Each named move below is a turn or a mirror, shown by a few rows before and after it. Which moves, in which order, take the first row of each later pair to the second? The first pair is answered.
Zovu (before -> after):
[-27  -8 -11  -4  11  20 -21  -5  11  -2  13 -24  -2  -5  -2   9   0  20
 -13 -17   3]  ->  [ -3   9  -5  30  -9  10   2   6   1 -15   4  22  10  10   7 -16  11  33
  -8  -9   0]
[ 13   4  -7  -3  32  -5   5   3  -6   5  25  17  -5  27  16   3   7 -15
 -21  29   5]  ->  [  7   2 -11  -8  33  -6   0   4  -4   9  27   6  -7  25  18   8   5 -20
 -23  27   3]
[-12   3   6 -12  -6  -9   5   4  21  15  12   6 -26  17   6 -10  -9 -11
 -14  18  16]  ->  [ -6   6  11  -9  -9  -8   6   4  22  15  10   9 -25  20  12 -13 -10 -10
 -15  19  16]
[  5 -19   3  -9  -9   5   6  -2 -10 -11  10  19  -2  18 -11 -14  -8 -25
 -11  19 -12]  ->  [  4 -21   2 -20  -6   7  -3  -6  -6  -5  10   7  -7  13 -15  -5 -12 -26
 -14  19 -10]
fega (before -> after):
[ -4  -9  -7 -16  52 -33 -20  12  20   0  -2 -21 -15   3  -6  16  13  -5
 -10 -31 -21]  ->  [ 13  -1 -12  -1  38 -53   4  14   9 -14 -17  13 -17  23   3 -10  14  -6
 -10 -10 -31]
[  0  -9   1  -4 -16 -11  23   9 -23 -12 -12 -13  33   3  -9  10  -1   4
  -1  12  16]  ->  [-22  -6   5  -8   1   2 -11   6  -4  13  10 -33   5   1  -1  24   1   7
 -13 -13  19]
[ -1 -39  -9 -39  10  40   0 -17  18   6  -8 -21 -24  -9 -14   0 -21 -14
 -23  -3  -1]  ->  [ 11 -26 -15 -14   5  22   7 -14  17   4 -10  10 -43  20  -3 -23 -11 -22
 -39   5  -7]
[-19   0  -2   5  22  15 -32  -1  21  13  18 -17 -43  17  31  -1  15 -18
 -12 -26  -7]  ->  [ 19   2  -8  21  -5  -9  20  10  -6 -21 -17  35 -19  31  27 -31  14 -21
  -1  12 -20]
Kufo (before -> after):
[ 14   7   5   0 -13   1  23   5 -16 -22 -20  25  30  -4  -5   5 -12   6
  18  31   2]  ->  [ 16   6  -7   4  -7 -10  23   2 -15 -19 -30  33   5  19  -6 -10  -9 -14
  -3  34  -9]
[ -8  -7  -3   5  11  14 -25  -3  12  10  10   3 -19  12   4  -9   5   3
  -1 -22 -13]  ->  [-10 -10   2   2  10  21 -26  -3  11  12  12  -7 -10   8   3   3   4  11
   5 -20 -10]
[ 11  -2  -1  16 -10   1  10  24 -25  13  -9  34  33   7 -11 -12  -1   0
  11  15   2]  ->  [  8  -4 -14   6   0 -10   8  21 -20  16  -8  32   5  26 -13 -19  -2 -19
  -9  19  -4]
[-15 -10 -20  32 -22  -4 -10 -13  11   7  16 -20   2  14  37  26   1  30
   5   5   3]  ->  [-12  -9 -23  32 -23 -12 -15 -12  10   8  13 -14  -7  21  34  22  -1  26
   0   6  -1]
Pairs:
Each pair is 2 to 4 moves apart.
[ 25 -12 -11  -4 -21 -30  36   5  -2 -17 -40  -3  36 -16 -33  22  -5  12
  20  16   5]  ->  [ -8 -12  -3 -15   6  -6  -7  -1  16  13  -9 -53  11 -33 -24  48  -7  16
   8 -23  19] => Kufo Zovu fega Kufo
[-11 -22  31  12  11  60 -27   3   2  13  18   5   6 -20   1  31   4  40
   1 -39  45]  ->  [ 23 -38  18  -4 -19  28  31   7 -34 -30 -23  36  42 -13 -19  14  -9  20
  22  14  28] => fega Zovu fega fega
[-16 -14   3 -34  -6  43  18   5 -32 -16 -20  -4  26 -27 -31  16  -9 -23
  39  10  -4]  ->  [ -6  24  23  39 -15  44  24  15 -12  -8   0  55  19   1   5 -15  12   8
  24  -9   5] => Zovu fega Zovu
[ -9  18  -8  23  13  -9 -25  -7  14  33  14   5 -54  40  24  -6   5  -7
 -40 -31  -4]  ->  [ 16   9 -23   9  -5 -37  15  -5 -11   2 -17  29 -39  51   9 -21   0 -32
 -33   8 -20] => fega Zovu fega Zovu
[ -6 -11  11 -11 -16  -2 -38 -37  -2 -10  17 -54 -15   1  -6  24 -12  27
   0 -34   7]  ->  [  6 -10  23  -2 -31   2 -20 -30 -12 -21   8 -35  17 -13  -4  20 -15  44
  18 -31  11] => Zovu fega Zovu
[-28 -20  -5 -10  17  31 -12 -40   9   3  13 -17 -20 -41  11 -27  -6  -3
 -38 -49  21]  ->  [-15   0   5  25   5  25   3 -35   6  -3  18  22 -13 -27  26 -45  -1  19
 -38 -51  23] => Zovu fega fega fega
[-30  -6  14  11  15  31 -36  -1  21  36  27 -23 -23  -6  19  11  11  31
 -14 -43  11]  ->  [ 17 -38  -8 -29 -26 -11  40   4 -31 -26 -38   4  31  -9 -17   2 -11  -2
  22  34 -10] => fega Zovu fega fega
